One vector is turned by the same rotation once a step. Each row is the vector after some number of steps, and that number follows the row.
The counts run from 0 to 232.
[-19 -19  -2   6 -31  19   2  10  -2 -22  15 -14  36  16  15  17  33  18
  33  22  -1 -23   9  18  -8 -23 -38   3  13 -11  11   0 -29   0  26 -21
   7 -25  -9 -10  -5 -19 -20 -22  23 -17  -3  22   3   7  26 -21  18 -14
  17  -5] : 75
[ 27  -2 -15 -30 -15  14 -26   7  13  17 -20  -8  13  -2  -4   7  34   6
   7  25 -10 -22  11 -15  18  15  -1   0  18 -21  -7   7   2  -1  26   1
   6 -28 -10   6 -23  27 -20 -11  35  -1  12  41   4  10  31 -14  11   1
  34  26] : 15
[ -8  -5 -15  48 -42  12 -14  27   1 -14  15   8  20  -4 -14  15  33  19
  -6  23  26  -2   1  13  21   9 -10  23  -6   3  -2   5 -11  17   8   6
 -17 -13  -4 -15  -1  21   7 -30  16 -19 -20  25 -22   5   8 -10  -6  28
  43   0] : 107
[  6  12 -18  -4   2  -3 -31  21 -16  -9  -3 -31  20   2   1  14  25   4
 -10 -10  63  -9  14  -7  -5 -12 -11  21   4  -8   1   7   0  23  10  12
 -24  -9  -4 -41 -20 -33   2 -13  -2   2   6  17   6   2  18 -31  13  -8
  31  30] : 128
[ 16   3 -20  28 -28 -20  13  -3  -8   2 -18  25  24   7 -19  31  49   4
  14  28  14 -14  14  27  18  -5 -12  24 -10   1  -1   2 -16  11  -9  -5
  16 -22 -13   7   2  16   8 -12  24  -3 -17  40 -13   1  17  -9  18  34
  16   7] : 103
[ 10 -17 -21 -14 -21  11 -37   9   5  13 -11 -27  25   4   2  -5  36   3
   0   3  10 -17   6 -17  16  12  -6   7  24 -13  -2   3  14   4  33  19
 -15 -21 -18  -9 -29  18 -27 -23  21  -8  19  24  15   9  18 -25  -1  -3
  32  26] : 17
[ 30  -8 -12 -22 -12  -2  -8 -10  -6  25 -23 -11  13   3  -3  12  17 -11
  19   1   0 -31  -5  13  31  -3 -14  11  30  20   7   4 -11   5   5   9
  22 -33 -29  -6 -23   1  -2   6  38  -8  26  37   5   7  23 -19   6 -25
  23  29] : 192
[-14 -11 -25  15 -36  -6  -1  -8  -7   6  10  -3  32  29 -11  14  66  -4
  24   1  16 -25  -8   2  15   9  -5  20  24   2   8   4  18 -14  13  -5
 -20 -20  -8   2 -13   7   8 -24   8  -7   9  27  21  13  16 -23  -2  20
  24  18] : 208
[-15  13 -29  -4 -10  19   1   6 -11  -5  30  -1  32  12  -1  12  29   1
  14  24  39   0 -28  -8  -3   7 -19  22  17  19 -13  15   8  12  13   0
 -31 -26  30 -16 -17 -15  13  -3  19 -10  -4   4   4  21  28   8   1 -28
  49 -13] : 34
[-14  15 -22  13 -22  10 -15   9  -2 -21   4  18  15  -9 -13  31   4  -8
  -2   4  48   8 -11  21  12   3  -5  10  -7  39   6  35 -14   8 -14  -3
  -6 -19  -2 -27  -2  -9  22 -11  20 -21 -14  17 -29   2  31  -1 -10 -11
  45  23] : 144
[  0  16 -41  -7  -7 -14   6  -9   2  14 -11  17  27  17 -20  21  59  13
   5  26  11 -21  -3 -18  21  24   4  10  19   0  -8  17  18   6   2  -6
  -6 -21   7  14 -11  11  17   0  22   3  -9  36  12  22  17 -10  20  18
  38  14] : 205
[ 12   5 -24  -5 -32  15  -3   4 -17 -10   8  -2  36   9  -3   8  44 -22
  40  11  17   2   9  36   4  -9 -15  12  14   9  23  -1  -7  -2   0 -15
  -2 -16  -7   4  -4 -32 -14  -7  20  -8  21  12 -11  17  53 -11  -7 -21
  11  11] : 178
[ -7   6 -20  21 -27   9  -5  25  18  -8   0  19   8   0 -11  19  33  21
 -12  37  14  -8  11   0  20  14 -13  14  -9  -7  -8  12 -16  26  18  -5
   1 -14   1  -2  -2  18   8  -9  36 -27 -20  34 -16   2  24   7  22  29
  45 -12] : 109
[  1  -9 -15 -18  -9   9 -33   8  33  -9 -43   2  15 -11   5  16  18  -4
   2  -2   8 -14  30  -1  19  -5 -12 -13   3  10   0  29 -14  -4   6  -2
  19 -27 -33  -7 -19  10 -23 -17  44 -10   4  34  -4   2  27 -11   1 -10
  27  37] : 155
[ 39  17 -16  -6   7  -5  -2  12 -16  12   2  -9  18  -6   7  29   0  16
   2  28   8 -20  -9   9  14 -21 -14   7   8  -4  -8  -7 -23  35  -2   4
  28 -28  -4 -20   3 -12   4   0  20  16 -22  46 -30   1  13 -33  22 -26
  36   2] : 87
[ 16   0 -20 -20  -9   1 -30   9   0 -12 -22 -20  38   5  -7  17  45  -1
   7   3  15 -15  32   1   7   2   1 -14   9 -20  13  13   7  -8  -3  -9
   1 -19 -18   2  -8   1 -24 -25   7  12  11  35  -7   9  35 -50   3   4
  16  47] : 163
[ 15   6  -3  10 -10  -5  -2   1 -19 -10 -14 -19  27  12  -2  24  47 -17
   5  -3  52 -17  27  30 -24 -26 -24  20 -11   7  -7   7  -4  -2  -7   4
  -4 -22   1 -38 -20 -17   4  -7   3  -4  17  24  17   7  28 -13  11  -3
  17  20] : 134
[ 30   8 -15 -20 -18  28   3   5  -4  -2   1   7  22 -10   2   5  16  -2
  16  44   4   1 -13  17  10   1 -14  14  11  13   3  12 -16  17   3 -11
  12 -27  18   2 -18  -5  -4   4  46  -9   3  25 -28  19  51  15   4 -33
  35   2] : 183
[-18   3 -35  21 -29  19 -10   4   3   7  34  -2  32  26  -5  15  53   1
  14   9  20 -22 -20  -2   9  13  -2   2  10   7 -11  -3  27   1   3   3
 -29 -29   7  -7   2  20   6 -24  17 -10  -2  32  12  17  18  -7 -13   9
  40 -12] : 210
[ -7  -3 -28  43 -16 -24  -5  13 -21   4  -1   6  39  15 -19  14  37   3
 -11  -5  32  -9   5  26  25 -11 -11  36   7  23   3  -1 -11  23 -10  21
  -9 -13 -27 -19  -7  -3  21  -9   2   3 -10  25  -4   8  -9 -30  -5   5
  41   0] : 99
[ 14   8 -13 -12   1  -7 -27  27 -18  -9 -16 -29  15  -3   1  12  26   4
   1  -3  54 -14  28 -13  -9 -12 -19  27   9 -13   9   6  -4  15  20   8
 -14 -13  -9 -36 -25 -29  -7 -12  -1   0  11  22   9   2  22 -27  24  -3
  23  29] : 127
[ -5  -2 -25 -10  -6   8 -15   3  10   7   0   2  17 -17   1  25 -14   2
   1  20  22 -14 -36 -29  27   5 -19   9  21  26 -19  21  -7   9   4  17
  -1 -38  -6 -26 -10  14   5 -14  24   6 -21  26 -24   1  -3  -4   1 -33
  51  19] : 49
[ 19  25 -44  -4  -9  11 -10   6 -14  13  29 -13  32  21  -5  16  47 -12
  17  17  35 -13 -11  -8  -7   9   1   1  12  -1 -13  -5  29  10 -10   7
 -26 -25  21  -3   4  -5  -2  -8   5  20 -10  29   3  22  30  -8  -4 -10
  35  -9] : 27
[-11 -19 -20  17 -40  16 -19   7   3  -8  -4  11  31  -3 -11  -5  24 -14
   5   1  16   5  -2  27  32   6  -8  18  17  36   8  20 -11   4   7  11
  -8 -14 -28  -5 -18  12  -4 -15  34 -29  20  12  -9  16  26   2 -23 -17
  43   7] : 3
[ -1  12 -22   0 -21  15  -3  -4   4  13  16   3   9  -4   6  36   4 -15
  27  11  23 -21 -39   7   8  -5 -20   5  10  35 -15   1  -7   3 -12   1
   4 -41   4 -28   3   0  16   3  30  -9 -14  34 -12   0  27  10  -2 -34
  42  -8] : 42
[ -9  -2 -33   0 -29  14   4   0  14   0  -3  14  23  15   5  17  62  -5
  43  38   9 -21   4 -10   1   5 -23   5   7  -9  -6  -1   6  -6  14 -15
  -5 -33   5   6  -5  14 -14 -10  36 -12  -9  31  14  11  27  17  18   6
  23 -14] : 213
[ -7  -9 -21  -3   2   7 -20   7  -9   4   1 -25  32   0  19  13   8  -2
  13  -3  35 -21 -15 -15  -2 -26 -36  18  17  18 -19  -2  -4  12   9  26
  -9 -30 -16 -45 -19 -16  -4 -17   7  15  -6  21   9   2  -7 -15   7 -45
  30  11] : 231
[  0   0 -22 -14  -8   3  -3  13   6  -8  -8   1  15  -5  21  15   9  10
  27  24   2 -15  12  -2  10 -25 -35   6  17  -1   5  -8 -38  26  17  -8
  24 -28 -15  -5  -5 -35 -22   8  34   0 -15  26 -10  -2  19 -17  32 -37
  23 -11] : 81
[ 12  -2 -23   7 -31  27  -9  11 -18 -10  25 -10  32   1  -1   4  20 -19
  23  18  22   8 -19  32   8  -6  -6  13  15  20  12   1  -3   8  -2   1
 -13 -23   9 -13   1 -18  -6 -18  20 -10  11  16 -30  17  48  -8 -23 -33
  34  -4] : 180
[-13   3 -28   3  -1  -2 -14  -4   1   8  12 -10  37  11  -3  36  15   8
 -11  -6  12 -30 -29 -20  19   2   0 -11  12  15 -18  12  16   2  -9  10
   1 -33 -10 -26   8  19  18 -24   9  11 -13  43   2   9 -12 -42  -3 -13
  45  24] : 56
[ 29  20 -21 -25   1   2 -23  27   5  -2 -26 -15   9  -8   6  18  25   7
   5  26  36 -16  34 -17 -12 -13 -22  12  -3 -26  -4   5 -11  22  20   4
   0 -23   1 -22 -22 -20 -13  -2  19   8  -8  31   1  -4  25  -6  38   3
  20  19] : 125
[-28  -7 -10  19 -41   7 -26  20   7 -14 -10   2   2   6  -7  13  33  14
   7   8  15 -23  24   3  24   9 -18  24   8 -11  21   9 -28  13  32 -10
  -4 -15 -28 -10 -14  -7  -9 -11  28 -39   3  19   8  -7  22 -16  19  28
  27   7] : 112
[-14   1 -37   5  -8   9 -20  15 -10 -19  10 -11  49  21  -2  -9  55  -7
  -3  -6  30   4  19  11   2  -4  -4   2  14   7   8  11  12   7   0  -2
 -26  -7  -4  -4 -15 -25 -13 -15  15  -7  20   5  13  29  35 -24 -12 -27
  34  -1] : 172
[-17  10 -43   0  -9  -4   6   4  13 -19 -12  24  44  15   0  28  54  15
  20  32  11 -10  14 -16   4   2 -20   0   8  -8  -1  17  -5   2  -1 -20
   7 -22   0  11   1  -6  -7 -19  20  10 -29  22  -7  13  10 -18  32   4
  19  -1] : 66
[-28  11 -26  19 -24  16   1  16  -7 -17  42  -1  34  19   1  34  33  20
  14  23  12 -10 -18   0   3   3  -5  -9   8  -2   1   2  -5  10  -1 -25
  -4 -20  16 -12  23 -14   7 -24   9 -10 -27  26 -16   7  25 -33   8  -3
  35 -13] : 71
